Rotation paths and how fast each direction turns (degrees each step):
Each turn is a multiple of 5 degrees from 10 to 175, or 0.
Each row of a path follows its step; steps can be skipped.
path 1
step 0: [ -2 -23  15  19  11  38 -19   9  10  -5  -3 -12 -10   0  32  18  -7   1
  30 -24 -24   8   7  -4  32   6   8 -13  -6]
step 1: [ 14  -3  -6   9  36 -19  -7  -3  -6   2  52   8 -34  -6   7   1   5  -6
   4 -23  13  -7   4  -4  21  -1  12   5  26]
step 2: [-20  43   1  22  14  22   2  17 -25  17  -7  17 -24  -4  16   2 -13   1
  15  -8 -12 -17  28  -6   7   6   6  27 -10]
step 3: [-15  23   7  20  17  -5 -13  11  23   8  -1 -12 -21  17  -2  35   2 -14
 -19 -27  -2  30   5   5  33   5 -13 -18   7]
step 4: [ 15  -5   4 -16  13   6  20  12  -4   5   7  42 -28  -3  33   5   1  -2
  15 -23 -17  -7  -1  -8  14  29  -5 -31   6]
step 5: [ 28  17  17   5 -10  -4  -9  11   2   5  14   7 -18  23   2  33 -27  10
  11 -23  18  -9  32  13   9  10  21  26  12]
step 6: [-36 -11   2  15  20  21  13  -5  17  13   4 -12 -20   5  33  11  -2  -4
  20   3   3  23  36 -11  17  25  16  -1  -2]
step 7: [  0   6  16  11  21 -21 -14   3 -21 -11   4  14 -26 -12   2  -9  -5 -12
  -6 -20   2   7  -8  20  46  20  33 -14  10]
step 8: [ -7  22  26  -5   8  18  11   4   9   7  -1  31 -36 -12  26  17   4 -27
 -16 -18  -4 -14  18  -1 -14  -2   7  30   7]
step 9: [  3   4   8  26  -7   5  16   4  11   8 -10 -27 -22  14  -3  35  13   7
   9 -39 -32   5  11   4  29   2  21  -4  -5]
[  3  -1   2 -13 -10  -1   9  10  12  -1   7 -12  -5  -2  -2   5 -10  -7
   2  -6  -1 -14  -4  -1   1   4  -5  -8 -15] : 70
[ -2  -8  15  -2  -8   0   8  -9   5  -3  -2   2   8  -2   9  -5  -3   0
 -13  -2  10   4   2   4   1   8  21   1  -6] : 40
[  7  18  10  -7  -3   1  -8  -1  -1  -2   1   9  -5  -3  -5 -13  -9   7
  -1   1   0 -15   4   1 -12   6   2   7   6] : 120
[ 13 -10  -1  -8   3   6  -5  -3   2  -7   5  -9  -3   6  10   5  -2  18
  18   6  10   1   1   0  -4   0   5  -1   2] : 70
[ -1 -10 -15  -5  -4 -16  -5  -3 -10  -4  -7  10 -12  -6   4  -4  -2   3
  -2 -11  10  -6  -3 -11   2   0   2  -5  -2] : 120
[  0   5  -1 -13   3  -3   6 -17   9   4  11  -1  -9   1   7  -5   1 -11
  -4   3   5  11   9  -9  -8 -11  -7  -2   4] : 160
path 2
step 0: [ 12  -5  17 -18   0 -38   9  -7   3 -23 -34 -12   9 -32   8 -26  -5 -36
  -6  -7   1 -21 -29  -4  28 -17  -4  14 -17]
step 1: [ 20 -28  24  44  27   7  -4  21  19 -37 -22  15  19 -15   5  19  12 -13
  -3  -6  -5  22 -21 -14  11  -9 -18  -1  14]
step 2: [ 22  13  -5  27  18   5   0  40 -38  -5   9   8  -4 -10 -22   2   5   4
 -57 -11  25   1   7   3  10  -4 -11  22  -2]
step 3: [ 15  13  18   2  -3 -39 -16  26 -12  -9 -27 -16 -13 -22  27 -22 -29   6
 -15 -25  20 -24   4  -6 -32 -16   9   4   2]
step 4: [-21   7  37  15  12 -20  11   0  30 -20 -18 -18  -4 -57  -9   2   5  -5
  -4  18  -4  -3 -27 -10  -6   0 -17  26   2]
step 5: [ 17 -35   9  -6  30  18   7  16 -13 -35 -34  18  -3  -9  -4  -6  -8 -13
 -29  -1 -12  10 -13  26  26   2 -25  27 -14]
step 6: [ 30  -6  43  -2  19 -18 -19  28 -15 -16  -8  20   5   8   2  13  21  -2
 -28 -22  41 -12  16 -15   1 -15 -11 -10  18]
step 7: [ 18  33   2  30  24 -31  36   5 -18  -4  -2 -16   3 -23   8  11 -14 -18
 -14   1  25 -18 -17 -14 -26 -16   4  27   4]
step 8: [ 16  16   6   7  22   1 -31  18   8 -41 -18 -34  -6 -34  16 -15 -16  14
   0   4 -14   3 -32  22  -7   1 -22  14  -9]
step 9: [ -4 -45  30  -9  22   1 -10  20  -7  -6 -15   9  -5 -26  -7   2  17  29
 -39  19 -14 -18  -1 -17   2  -7 -24  24  16]
[ -3  -7   9   9  -7  -3   8 -13   1  -1  -3  -6  -2   1  11   1  11  -6
   2  -3  -4   0   4 -20  -8 -11   3   3  10] : 120
[ -4  -7 -11  -2   4  17  -6   2  11  -4  -8   6  -1   6  -1   2   7   7
 -11   1  -7  10 -10  -8   5 -10  -9   4  -1] : 95
[ -1   3  -6   0   2 -11   9   3 -11 -13   0  -7  16   8  -6   0   3   3
  -7   4  -3  12  -2  -3  -8  -2  -4 -18   0] : 70
[ -2   2 -11  11  -5   2 -10   1  -2  -2   4  -8  -6 -11   0 -12  -5  19
  -6   6  -2  -2   4  -3 -16   4   5   4   3] : 70
[ 15  -5  -1  -7  -1   2  14  -5   4  11   1  -2  11   1   1  -8 -12   6
  -6 -12  -3   4  -6  -8  -2  13  -4   8   3] : 155
path 3
step 0: [-17   6 -11 -13  47  42   6  10 -11  13   8   0  16  19   4   7   6  13
 -15  34  38  19  -9  18 -22  -9  32  34 -19]
step 1: [  4  12   6 -26  20 -27   2  24   4  -8 -24   9  44 -19  -9  17  23   2
  11  23 -13  -8 -23  34  -9 -16 -14 -45  29]
step 2: [-21   9  21 -16  23 -16   4  38  11  11  12   6 -14  -9  27 -52  27  -7
 -17   1  18 -37 -16 -22   3  -8  -2  17 -32]
step 3: [ 18   2  33   9  47  15  -2   7  -3   4   9  -9   4  15  -8   8  36  60
 -20   8  -5  30  12  21 -14 -11   9  14  23]
step 4: [ 15  10 -21 -32   4   1  -5  32 -17   3  -2  -1  29 -26  12  18  22 -12
  -3  51  49 -29   9  15  11  14   8 -10   3]
step 5: [-34   5  15 -29  24   5  -8   6  -1   9 -14  20  16 -22   1 -47  11   7
 -34   9 -18   8 -13   7 -22 -32 -49  -7  -7]
step 6: [  3 -20  40  12  26  -8   7  26  10 -11 -27 -10   3  12  12  -7  43  18
 -10  25  -5  -7  -8  18   1  23  52  14 -24]
step 7: [  0  24 -24 -29  58   1   1   2  -4  35  44  -7  28 -11   9  26  25  -3
 -17  19   9   7  -7  -8  -1 -12   8 -12  19]
step 8: [-15  30   8   2  -1  -4   4  55   7   1 -33   2  11  -7  -3 -28  -2  22
  -7  13  35 -17 -27  47 -12 -14 -27  -6   6]
step 9: [ 19 -33  55 -48  43   3  -5  15  -5 -15   6  24  -1  -3   9 -18  39  -3
   4   7  -7  -9   0 -15   7 -15   4  13  -7]
[ -1   2  -4   4  -8  15  -7  10  -9   7   5   7   9   3  -3  15 -11  -2
   1  10   9   3  -8   8   6  -6  -7  -4   4] : 100
[  7  14 -24  -7   4  -6   2   4   1   0  -8  -1   4  -3   4   4  -1  -6
   6  -2   2   4  11   5 -12   2  -3 -11   0] : 110
[ -1 -15  -1   2  11   5   7   6  10 -12  -5   9  -8   4 -15  11   8  -4
   5   3   2   5   7   2   5   7  -1  -6   1] : 130
[ -6  -8  -6   9  -1 -12  -2  -1   8  15   4  -4   4  -9 -11  -7   3  -6
  -4  -1  11  -5  -4  -2  -1   7 -18  -2   4] : 120
path 4
step 0: [ -5 -34  14   4 -12  25 -16  21 -26 -24  24  -6  20  -8   7  -4  15   9
 -14  15  16 -17 -21  -9  -4  23 -34   6 -25]
step 1: [ 18 -17  37  16   2  12  -8 -21 -19   5  26 -13   9 -28   2   2 -14  41
  -2  10  20  13 -22  -6   0  15 -33   8  -9]
step 2: [  4 -14  27  40   6   9  -9  10 -27  -1  15  -6 -24   0   3  16 -21   4
 -23  29  21  29 -14  23   1 -14 -18  17 -14]
step 3: [  4  -7 -13  15   7   3 -24  19 -23 -16  -7  -1  -4 -24   2  17 -18  18
  -8   5   2  54 -23 -19   6 -20  -4  35  -9]
step 4: [ 15  12   1 -10  24  18 -28  23   2 -12  14  -7 -22   1  -4  -2  -9  -5
 -37 -11  20  29 -10 -20  -1   4 -11  47  16]
step 5: [ 17 -26   8  -7  15  27 -36  11  18  -6   3  13  -7  11  -4  15  33   4
 -12  -6  21  35   7 -27 -26   5   0  19 -16]
step 6: [ -2   1   1   2 -18  16 -13 -45 -10  -5  10  -3  -6   1   2   8  42   3
 -36 -17  25  26   5 -22 -19   1 -20  22 -10]
step 7: [  8   5   7  12  -3 -12 -16 -22 -39 -14   1 -13 -17  29 -24  15   3   6
 -18  -2  25  15   7 -27 -26  19  -4  -6 -36]
step 8: [  0  -6 -29  19  30 -25 -15 -16 -18 -24  18 -36   4  -6   0  16  15  11
 -28  14  18  -2   1 -19   2   0  -2   0 -37]
step 9: [  7   2 -21  -9  16   7 -32  -7 -29 -22  12 -14  16   1 -17  -7   3  -3
   5  33  37 -16 -18  -1  12  16 -13  31 -25]
[ 14  -5   0  -4  10   4  -6   0  16  -9   2 -11   9  -2   5  -1   1   0
   9   5   3 -11   4   3 -13   2 -11   5   9] : 85
[ -4   6   2  11   1  -1   1   1 -13   7  18 -10  10  -5  -2   1  -3   7
   9   5   2 -16  -1   4   1   0   1  -1 -13] : 45
[  4  17   8  -7   2  -1   0  -7 -10  -1  -1  -5   3   3  -3  -9 -10  -2
   9 -15   1   6  -5  -5   3  13 -10   1   7] : 125
[-11  11   3  -4   7   7   1  -7  -1   2  -5   0   3  14  13  15   3   3
  -2   6  -3  -9  -9 -14  -9   2   5  -1   2] : 40
[ -1  -3  14  18 -12  -9   7 -14  -2  -2  -6  -3  -4   3   0   2   0   7
   2   3   3   4   5   1 -12  -5  -8  -7   7] : 70
path 5
step 0: [-43  15   5  20  -1  34 -11 -14   6 -18  12 -14  -7  32 -26  11   4  -5
  19  -2 -11  -2  13  14 -18  25   7   9 -24]
step 1: [  4  18 -16   4  18 -28  24  18   9   9   1 -12 -13  29  11  24 -17  -9
  -6  -3 -29 -18   1  38 -24 -27   4   3  -7]
step 2: [ -2 -17 -12 -18 -33  18 -19  18  11   5   5 -23 -19   4   0  10 -26 -14
 -16  -2  11  29 -12   0 -35  -4  13  37  13]
step 3: [  1  -2 -20  -2 -45 -16   4   9  -8  -7   1  23  -1  28 -13   8  -8  -1
  16  30   5   2  42  -7 -22   0 -30 -14   0]
step 4: [-17  37   2   3  10  14  -7   9 -31  -9   5 -25   4   2 -18  20 -18   1
   6  10  22 -10  37   9   6  -1  12  34 -25]
step 5: [  8  14 -23 -14   2  10  12  21  13 -20 -12   9   3  41  18 -18  12  -1
 -12  14 -29 -24   5  11  -3 -20  12  41   4]
step 6: [-25   7 -10   5  -8   8  -2   7  32 -23  15 -39  -4  30  27   4 -16   7
   6 -10  19  18   1  -9 -24  27 -17  11  16]
step 7: [ 17 -13 -25 -24  -4 -19   9   7   6 -14   9  -7  -3  -5   5  29 -43   2
  -7  20 -13 -18  23  16   3  -3 -42  -5 -15]
step 8: [ -6  10  -5   1  -3  13 -18  15 -25 -22  18  -8  -4 -24 -24 -27 -34  -4
   6  15   7   1   3 -12  -8 -19 -11  48  18]
step 9: [ -8  10  -9   2  -9  14  40   9  -7 -49  -7  19 -14   9  30 -13  18 -10
   3  25   1  -9  37  -7  -5 -11   0  -5  10]
[  5   3 -10   3   2  -3  -8  -5   7  -5  -9  12   3   3   7   6   7  -8
  -7   2  -2  -6   1  -2  -2 -21 -13  -9  -5] : 175
[-16 -12  -2   1  -8  -5  -3   1  -2  -6   3  -3  -1 -13   9  10  12  -7
 -11   1   6  -8   2   6   4   4   6   6  -6] : 155
[  7  -5  -1  -4  -6   3  -1   1  -8  -2  -4   0   9  -1   5  -4   8  -5
   5   7  -4  10 -20   2  -1 -10   2  19   8] : 115
[  8   3  -4   0  12  -3  -9  17 -13   2  -8  -3  -1  -3   5  13  -8 -10
  -3   0 -10  -3  -4  -8   6   9   5  -1  -4] : 120
[  1  -7  -7  11  12   5  -5   0  -1   2  -2   4  -2  -4   4  -2  -7  10
   6  10   8 -15  -3   9 -10  -5  15   0   6] : 100
[-5 -1  5 11  1 -6 -7  8 -2 -6 -4 -5  1  3 -7  4 14 -2  8 -1 -5 -2  6  3
 -5  4 -8 -5 25] : 130
